Input:
[[-0.175, -0.077, -0.093, -0.122, -0.069],
 [0.162, -0.169, -0.183, 0.056, 0.154]]
Output: -0.069

Input:
[[91.44, -175.89, 141.40, 105.03, 149.49, -92.46],
 [124.69, -79.13, 165.27, 109.84, 113.41, -50.50],
 [153.00, -34.67, 109.47, -109.20, 133.39, -119.53]]
Output: -50.50

Input:
[[0.50, -1.86, 1.32, -1.81, -0.46, -0.74, 0.39],
 [0.16, -1.49, 0.39, -2.09, 0.26, -1.07, -0.86]]
Output: 0.39

Input:
[[79.47, 22.90, 179.05, 62.84],
 [-133.36, 131.55, -3.04, 156.20],
 [14.35, 103.12, 166.39, 32.67]]
Output: 156.20

Input:
[[150.723, -123.614, -20.604, 53.622, 164.303, 184.040],
 [98.801, 146.755, -1.498, 108.338, 31.608, 145.400]]
Output: 184.040

Input:
[[-109.448, -90.054, 22.865, -3.011, -189.399],
 [143.441, 21.991, 198.135, 134.896, 115.826],
 [173.029, 14.104, -7.159, 103.466, -115.915]]
Output: 115.826
---
8847  3442  4159  3167
9081  4183  3831  3187
8620  2737  4669  3296
--> 8847

53  25  91  70
33  23  81  42
--> 53

-165  -340  -965    67  -782   372   718 --> -165

 15    6  -17   45   21   39  -40
  2   26  -22    3    7   -4   17
--> 15

 688   400  -533   546    28 --> 688

 32  -15   -9  -31 --> 32

2848  5167  7917  9093 --> 2848
---
array([-8.14, -3.96, -1.60,  8.35, -6.36]) ans = 8.35

array([[-1.82, -0.79,  3.64, -8.11, -4.43],
       [ 0.04,  0.44,  1.86, -1.93,  2.43]]) ans = -1.93

array([ 7.23, -1.34,  3.50, -7.12]) ans = 3.50

array([-4.43, -1.61, -3.37,  4.32,  6.14,  2.65]) ans = 6.14

array([-6.53, -4.96, -1.64, -8.63, -3.16,  5.83, -2.41]) ans = 5.83

array([-8.39,  8.35, -2.21, -3.66,  0.00]) ans = -3.66
---
[[ 2.36 -8.17 -2.37 -1.38  0.77]
 [-4.08 -7.83 -1.29 -3.28  0.14]
 [-1.09 -6.61  0.16  1.24 -0.41]] --> -2.37

[[-3.79 -1.47 -4.70 -2.09]
 [-4.19 -1.53 -8.32 -0.80]] --> -1.47

[-1.00 -4.72  8.19  3.15] --> -4.72

[[-3.73  2.74  6.05  7.71  4.23  3.85  4.71]
 [-1.47  0.01  4.01  2.53  2.91 -0.13  1.03]] --> 4.23

[[-5.93 -3.34 -2.19 -8.50 -1.24]
 [-1.83 -6.52 -3.93  7.03 -3.41]] --> -2.19

[[ 4.82 -1.02 -2.03 -0.98 -6.55  6.83]
 [ 6.74 -1.79 -2.60 -3.00  0.61 -0.53]] --> -0.98

[-0.07  3.74  4.96  1.11  2.32 -0.80 -6.18] --> 2.32

[[ 6.03  7.27  2.23 -0.57  6.89 -0.36  7.03]
 [-3.61 -6.42 -3.74  0.43 -5.00  0.31 -5.63]
 [-4.36 -6.28 -2.63  0.69 -5.43  0.43 -5.73]] --> 6.89

[[ 0.19 -1.34 -0.44  4.66 -2.44]
 [-1.15 -1.58  0.41 -7.96 -0.92]] --> -0.44
---
[-5.76 -5.35  6.43 -5.81 -6.02] ==> -5.76, -6.02

[[ 2.26  3.46  1.62  1.32 -0.09]
 [-3.11  3.34 -2.43  7.14 -3.49]
 [ 2.38  3.46  1.48  1.19 -0.04]] ==> 2.26, -0.04

[ 0.78  4.55 -1.05 -2.83  7.79 -6.03] ==> 0.78, -6.03

[8.01 3.72 4.29 8.10] ==> 8.01, 8.10

[-5.02 -2.32 -0.06  6.42  4.01  4.69] ==> -5.02, 4.69

[[-5.26  4.24  5.36  4.20  4.64]
 [-2.92  4.31  4.55  4.96  6.81]
 [ 0.90  6.07  6.49  6.28  7.88]] ==> -5.26, 7.88

[-0.54 -2.32  7.10 -3.82 -3.52] ==> -0.54, -3.52
---
[[ 0.13  0.17  0.03  0.07  0.15]
 [ 0.05  0.09  0.06  0.04  0.05]
 [-0.09 -0.16  0.01 -0.01 -0.17]] => 0.03

[-19.769  -7.210  18.678  -1.966  -9.186  16.518 -16.239] => 18.678

[[ 12.1  -4.0  -1.3  -5.5]
 [ 19.3  -5.3   6.7 -12.9]] => -1.3

[-12.82  -5.38   4.61  16.83  19.94  19.24   9.42] => 4.61

[-0.12  0.10  0.00  0.13  0.07 -0.03  0.09] => 0.00

[-0.013 -0.134  0.129  0.037] => 0.129

[[ 0.1  0.3  1.1 -0.5  0.6  0.3]
 [ 0.0  0.3  1.7 -1.2  0.9  0.4]
 [ 0.1 -0.1  1.8 -1.7  0.8  1.0]] => 1.1

[  64.8  114.4   33.9   63.0   93.1 -140.0] => 33.9

[ 0.02 -0.03  0.13 -0.11] => 0.13
---
[[3.35, -0.11, -0.76, 0.07, 0.72, 1.89], [-1.20, 0.85, 4.91, -3.37, -7.12, 2.37], [5.71, 2.06, 1.35, 0.85, 0.70, -0.29]] → 0.85
[[-1.16, -5.73, 5.87, 1.51, 4.54, -2.53, 1.21], [-2.24, -4.20, -5.91, -3.88, 4.62, 2.04, -2.79], [-4.05, 6.06, -0.23, -4.82, -0.28, 6.28, 3.29]] → -0.28
[[-7.16, 5.62, 4.09, 0.28, 6.79], [5.50, 5.19, -3.03, 4.39, -6.30], [3.24, 4.13, 0.34, -0.40, 7.98]] → 0.34
[[0.33, -0.79, -3.74, -6.32, -3.64], [3.55, -2.24, -2.09, 1.74, -2.02], [-3.62, 1.12, 3.87, 1.70, -4.11]] → 3.87
[[-1.18, -0.07, -0.13, -3.46], [4.21, -6.70, 2.16, 5.47], [6.14, -2.53, -6.90, -0.01]] → -2.53
[[-1.58, 1.88, 1.65, 4.33, -3.51, 0.39, -2.78], [0.02, 0.04, -1.30, -3.30, 6.28, -0.82, 4.79], [1.79, 2.68, 3.10, 1.06, -0.63, 5.81, 0.48]] → -0.63
---
646,-721,160,817,559,71,275 --> 646
4,3,2,7,7,1,4 --> 4
109,293,817,54 --> 109
58,11,75,88,44,63,72 --> 58
14,33,16,90,2,87 --> 14
9992,5185,2539,7880 --> 9992
---
[[-2.01  4.73 -0.56  0.47 -1.41 -1.61  1.16]
 [ 6.14 -3.56 -1.06  1.39  1.04  0.44  4.86]] result: -3.56

[[-1.57  1.96 -1.20 -2.29  2.66]
 [-1.72  2.25 -1.33 -2.61  2.94]
 [ 3.12 -5.25  3.34  7.18 -6.16]] result: 2.25

[[ 3.58  6.97 -2.45  0.55  0.36  0.02  4.84]
 [-0.72  0.44 -0.10 -0.01 -1.17 -4.08  8.36]] result: 0.44

[[ 1.40 -5.57  4.44  5.19  8.29  6.48]
 [-2.73  2.26 -2.18 -5.26 -5.75  0.82]] result: 2.26

[[ 6.59  6.39  6.91 -7.69]
 [-1.48 -1.38 -1.66  2.37]
 [ 0.83  0.80  0.86 -0.97]] result: -1.38

[[ 1.35 -1.13 -3.07  5.40  8.44]
 [-0.40 -0.13  5.12  3.48  0.35]] result: -0.13

[[ 2.64  0.45 -3.95  1.29 -3.12 -6.81]
 [ 1.32 -3.95 -3.32  2.00  0.81  1.24]] result: -3.95
---
[2333 3954 8078 4901 3783 4270] yields 3783

[[ 23  41 -37 -17  36]
 [-37 -29  42  -9  19]
 [-20 -13  24  20  25]] yields 36

[588 241 794 809 422] yields 422

[[ 682  -92  316  155 -765  500]
 [-271  253  638  238  192  -20]] yields -765

[[2540 7217 6208 5123 4120]
 [7147 4710 5752 2897 8640]
 [3512 7028 6089 4625 3823]] yields 4120

[67 28 14 75 34] yields 34

[1 3 3 7 4 2 5] yields 4

[ 95 301 881 123 732 611] yields 732

[8832 1375 6049 9238 2367 6603 9394] yields 2367

[208 134 180 135  25] yields 25
---
array([[-0.003, -0.004, -0.014, -0.019, -0.019, -0.014, -0.005],
       [-0.206, -0.214, -0.215, -0.215, -0.215, -0.201, -0.202],
       [ 0.151,  0.184,  0.194,  0.162,  0.188,  0.147,  0.177]]): 0.184

array([[   6.33,  -50.12,   53.49,  -39.00,   28.44,  147.16,  142.85],
       [ -83.02, -130.24,   75.69,    6.33,   50.11,  171.08,  223.78],
       [  10.93, -168.82,   55.44,   51.28,  -13.72,  115.00,   97.27]]): -168.82

array([[ -64.814,   78.260,   -4.192, -108.761],
       [ 143.364,  -77.331,   -4.317,  -63.885],
       [  36.253,  -45.798,  -41.283, -219.108]]): -45.798

array([[-0.033,  1.201, -1.123,  0.550,  0.463, -0.418,  2.059],
       [ 0.015,  1.193, -1.059,  0.562,  0.388, -0.413,  2.032],
       [-0.458,  0.659, -1.315,  0.176,  0.298,  0.038,  1.792]]): 0.659

array([[-0.105,  0.199, -0.022, -0.153, -0.009],
       [-0.104,  0.147, -0.022, -0.133, -0.012],
       [-0.107,  0.180, -0.020, -0.179,  0.001]]): 0.180

array([[-0.083, -0.048, -0.065, -0.067, -0.147],
       [ 0.003, -0.042, -0.007,  0.091, -0.034],
       [-0.045,  0.121, -0.026, -0.069, -0.128]]): 0.121

array([[ -5.79, -12.21,   7.12,  18.16,  19.54],
       [ 13.45,  11.51,   2.37, -17.78, -10.52],
       [  3.62,   8.32,  -0.64,  -6.75,  -3.89]]): 8.32
